rotation ticks, each row followed by its count of ticks:
The counts run from 0 to 483.
[118 136 118  88 125  97 151 203 109 109 143 114 105 129 141 123 111 150
 174  96 124 130 158  81 165  91  86 114 149 114 109 144 112 136 134]
33
[155 171 105 106 127 138 155 200 146 101 128 107 152 129  94 126 122 109
 180 119 161 155 133 115 160 121 101 102 130 133 125 129  87 143 165]
389
[119 150 129 101 132 102 150 208 118 110 141 102 113 124 139 128 108 137
 183 102 125 131 164  76 150  87  94 118 149 130 111 132 110 137 136]
40
[139 116 105 106 120  77 149 196 113 122 157 134 119 106 131 114 116 159
 150  84 140 138 121 100 181 124  92 106 131  94 128 168 102 140 126]
13
[133 144 139 107 153 109 170 167 144 117 106  77 138 136 128 124 104 106
 183 112 120 135 157  70 139  89 102 113 143 132  96 130 109 166 153]
65
[149 142  98  88 138 124 161 165 114 101 112 104 135 146 121 121 125 124
 167 121 108 144 123  82 170 119  78  84 154 106 102 145 115 178 150]
231
[133 153  97  68 124 141 159 181 116 116 122 104 126 152 113 129 117 123
 160 110 138 155 142 119 189 118  86  95 129 112 112 132  91 150 161]
380
[142 147 136 123 134  74 139 164 150 112 121 109 155 122 140 111 124 142
 171 126 117 139 130  81 160  84  94 109 140 110 123 204 140 146 146]
437
[162 163 109 121 135 123 157 179 148  98 124 113 149 125 110 127 133 108
 192 126 122 150 119  80 144 128  91  78 160 118 124 134 110 168 150]
234
[153 125  89 108 143 109 169 183 124 113 123 101 136 122 111 117 117 118
 159 102 134 138 108  72 162 142 100  93 148 108 112 119  86 180 139]
217
[134 156 106 113 149 113 156 194 149 120 134  89 146 109 119 127 119 113
 176 117 122 139 124  67 153 137 112  94 139 125 126 120  83 173 145]
215
[127 166 117 101 130 121 158 187 153 133 148 105 132 121 119 148 116 109
 183  98 137 159 145 109 162 150  99  85 127 115 145 107  76 156 144]
364
[134 130 132 146 119  37 160 154 141 146 117 125 132 152 134 139  95 137
 157  94 186 131 124 103 166 129 101 118 141  99 154 142 102 128 113]
316
[141 151 128 106 143 100 168 123 146 120  81  87 152 169 129 129 114 111
 169 131 122 145 135  90 163 103  86  96 146 109 110 155 121 172 153]
89
[152 173 121 106 135 131 148 172 139  97 120 103 150 136 119 131 132 113
 194 135 111 148 132  85 152 111  78  83 155 122 115 147 124 163 157]
239
[160 115 118 124 141  99 187 155 139 109  97 101 135 135 112 117  99 100
 172  93 149 139 129  77 135 112 102 108 156 120  92 116 100 173 141]
68
[144 122 107 119 119  91 165 206 116 103 140 131 107 119 123 118 106 135
 175  83 154 130 136  80 145 110  95 111 160 117 111 122 100 136 128]
37
[144 169 137 120 141  97 158 129 159 123  88  91 165 168 129 137 121 108
 178 142 128 146 132  97 164 106  85  91 144 113 128 160 128 163 155]
96
[124 140 174 125 138  69 157 157 125 145 131 107 126 148 156 148  96 128
 187  98 135 123 168  96 152  93  79 113 143 113 121 143 137 145 119]
474
[146 122 158 145 131  67 179 152 141 145 129 124 129 136 135 148  91 108
 185  73 164 134 149 103 135 123  92 106 145 107 126 113 112 148 115]
483
[151 140  97 120 145 110 166 189 141 113 134 100 141 110 110 121 118 112
 171 109 134 140 112  71 149 143 109  90 148 118 122 114  81 177 140]
216
[145 117 140 115 109  69 161 161 140 145 143 143 133 127 127 132 103 139
 155  73 175 153 135 143 181 128  90 105 112  86 141 166 106 130 130]
149
[139 139 100  87 145 123 158 168 116 112 117  95 132 138 125 120 123 127
 164 118 105 141 126  76 173 122  85  85 149 107 103 140 105 180 150]
225
[156 151 138 116 136  92 156 122 126 129  91 109 159 182 124 140 113 122
 162 134 147 139 123 116 184 114  69  93 140  96 123 170 139 159 145]
107
[104 154 148 119 139  55 143 164 129 164 130  93 132 157 153 154  96 145
 161 109 155 121 152 100 182 116  93 119 127 106 149 145 108 137 118]
325
[162 109 150 124 122  66 172 130 147 127 102 127 150 144 125 115 102 127
 155  91 163 145 134 122 162  94  90 117 126  95 111 189 130 140 142]
286
[128 153 128 116 138  99 163 181 145 151 154 108 135 116 126 155 105 114
 178  92 149 144 137 106 163 160 100  88 124 108 147 100  77 159 126]
352
[144 109 154 132 129  65 177 146 117 143 125 125 119 151 141 145  89 124
 175  75 158 124 149 101 149 112  79 110 149 100 115 126 123 149 111]
478
[134 150 171 145 134  63 152 166 143 137 138 115 135 134 150 150 101 125
 198 103 143 126 156  89 134  98  86 107 150 118 134 141 136 136 116]
469
[169 152  96 105 121 134 163 194 133  97 122 120 145 132  88 121 118 109
 170 113 171 152 119 117 164 129  97 102 134 124 117 127  87 143 164]
390
[154 169 122  94 140 136 144 195 136 105 118  93 160 131 105 115 121 119
 172 136 145 146 136 109 170  95  99 115 119 133 106 164 105 146 173]
400
[163 139 128 151 126  61 148 168 162 102 127 127 154 110 126 108 123 133
 177 115 142 139 112  81 140 104 102 103 151 107 134 185 129 141 139]
439
